A single turn carries every row of the set below to another of its rows. Some are shown first; where does it send the rows asked next?
Vamav: [ -1.3   0.4  10.1  12.7 -12.7 -12.5  -8.7  27.9   5.4 -16.8  11.0   7.1
 -18.7  -5.2   0.1 -15.5  15.7   0.7  44.8 -30.5   0.1  24.3  32.4  22.3
   3.5]
Zot: [ 30.7  29.1  -8.2   0.0  -4.3   4.3 -32.1   9.3 -40.9 -13.2  19.8  -6.4
   5.4  20.0  -2.3  -7.2   9.4   0.0 -18.4  19.8  -1.0   8.2   7.0 -11.0
 -19.8]
lutag: [ -1.6   0.6  10.9   7.7 -14.9 -11.5  -9.3  29.4   5.4 -14.4  12.1   9.2
 -19.3  -5.8  -1.3 -16.0  17.5  -1.0  44.3 -30.2   0.9  24.3  33.0  23.5
   5.6]
nul: [  6.0 -12.3  -1.2  30.5 -21.3 -21.1 -25.7  13.3   4.6  13.0  17.3  11.0
   5.7  -1.3   6.8  15.2  39.4  30.6   2.8  -5.1   3.4   3.7  -5.0 -12.3
   0.3]
Keku: [  7.3  -9.0   7.8   5.1 -35.8 -21.5 -34.8  24.5   1.6  24.4  26.5  25.4
   1.3  -6.9  -4.9  13.7  42.4  15.6   0.8  -7.7   9.4   3.3  -1.3  -5.3
  16.6]
lif: [ 31.9  29.7   0.1 -21.5 -16.0   0.6 -39.9  20.4 -43.1  -1.5  28.2   3.8
   2.0  14.7 -14.2  -8.8   7.9 -16.2 -19.8  18.3   6.8   8.5  11.2  -4.8
  -4.7]
teda: [ 20.1 -16.2  -9.2   0.5 -13.5   7.4   6.1  30.5 -27.3  -9.2  -9.6  26.5
   5.0  -5.2 -23.7   9.2  -5.8 -43.1 -26.7 -12.6  28.1   6.6 -10.7 -14.9
   6.9]
Mipal: [ -2.1  -2.0   9.0  12.9 -12.5 -15.2  -7.8  29.2   6.2 -15.7  12.1   5.8
 -18.3  -6.0   0.4 -15.2  12.9  -1.6  44.5 -30.2   3.1  24.5  34.0  21.6
   4.5]
vig: [ 15.1  -9.5  44.1  -4.5  -4.1 -15.0  -3.2  24.6   3.2 -14.0  -4.9  11.3
  25.7  -1.8 -16.6 -26.3 -15.3 -32.2  29.9  10.5  21.1  -5.0   2.3  -1.1
 -31.5]
bipov: [ 17.8  -6.4  -9.4   9.2 -10.9  24.2   6.3  18.2 -30.7 -18.1 -20.3  26.6
   5.5   5.8 -15.8   7.9  18.2 -17.7 -25.0 -10.3   7.1   6.5 -22.0 -18.7
  -3.9]
bik: [ 10.0 -21.7   2.1  11.8 -29.4 -39.4 -27.8  31.3   6.1  26.1  31.5  15.8
   3.1 -15.4  -5.7  15.5  15.3  -1.7   0.7  -8.2  28.5   3.6   8.0  -6.4
  16.9]
Pef: [ 19.2  -5.9  -2.5  -8.2 -20.6  20.9   0.0  28.2 -31.8  -8.2 -12.0  35.0
   2.4  -0.1 -24.9   7.1  15.4 -32.6 -26.1 -12.0  15.1   5.0 -17.9 -13.4
   9.2]
Fid: [ 13.6  -3.3  43.1   5.1  -0.4  -5.0  -2.3  15.7   2.1 -21.1 -13.0   9.1
  25.4   5.6 -10.2 -26.7  -2.2 -14.5  31.2  12.1   7.6  -4.2  -4.7  -4.3
 -39.5]
fizab: [ 18.8 -16.6 -15.4  18.1  -3.9  11.9  12.4  21.5 -26.2 -18.3 -17.3  16.9
   7.9  -0.3 -14.8  10.3  -3.6 -28.0 -24.2 -11.9  20.2   6.7 -15.1 -19.9
  -6.3]
zol: [ 33.6  17.4  -6.5 -11.7  -9.7 -14.7 -32.2  24.1 -38.3  -1.6  31.6  -5.5
   4.4   7.6 -13.0  -5.9 -16.1 -28.8 -19.9  17.9  23.1   8.5  19.0  -6.4
  -6.7]
dofep: [ 12.2   4.4  50.1 -12.1 -11.2   3.6 -10.0  17.4  -2.0 -15.6 -10.0  22.1
  22.6   7.0 -15.8 -28.9  13.4 -14.6  29.9  11.4   1.0  -4.6  -7.1   0.1
 -30.9]
bagof: [ -1.4  -0.8  10.1   9.6 -14.4 -14.1  -8.7  30.6   5.9 -14.1  13.5   8.2
 -18.2  -6.9  -1.8 -15.4  14.1  -3.8  45.2 -31.3   3.5  23.8  34.3  23.9
   5.9]
Rula: [ 32.5  16.7 -14.9   9.8   3.4 -11.4 -26.3  13.3 -36.6 -12.9  22.8 -16.9
   7.1  13.2  -2.8  -5.5 -14.7 -13.1 -18.1  19.4  14.3   9.1  14.3 -12.6
 -21.3]
Lipe: [  8.6 -25.0  -7.2  37.0 -16.4 -37.9 -19.3  20.2   9.6  14.7  22.4   2.0
   7.9 -10.9   4.9  17.3  12.2  13.8   2.5  -6.7  22.9   3.6   3.6 -13.2
   0.3]
Rona: [ 14.9  -1.2  51.8 -21.6 -15.5  -6.1 -11.7  27.1  -0.7  -8.4  -3.0  22.8
  21.6  -0.2 -23.0 -28.5   0.1 -31.8  28.7   9.8  15.7  -4.0  -0.5   3.0
 -22.8]

vig moves to Fid
bipov moves to Pef
Lipe moves to nul
Now find these:
zol moves to Rula
bagof moves to Mipal

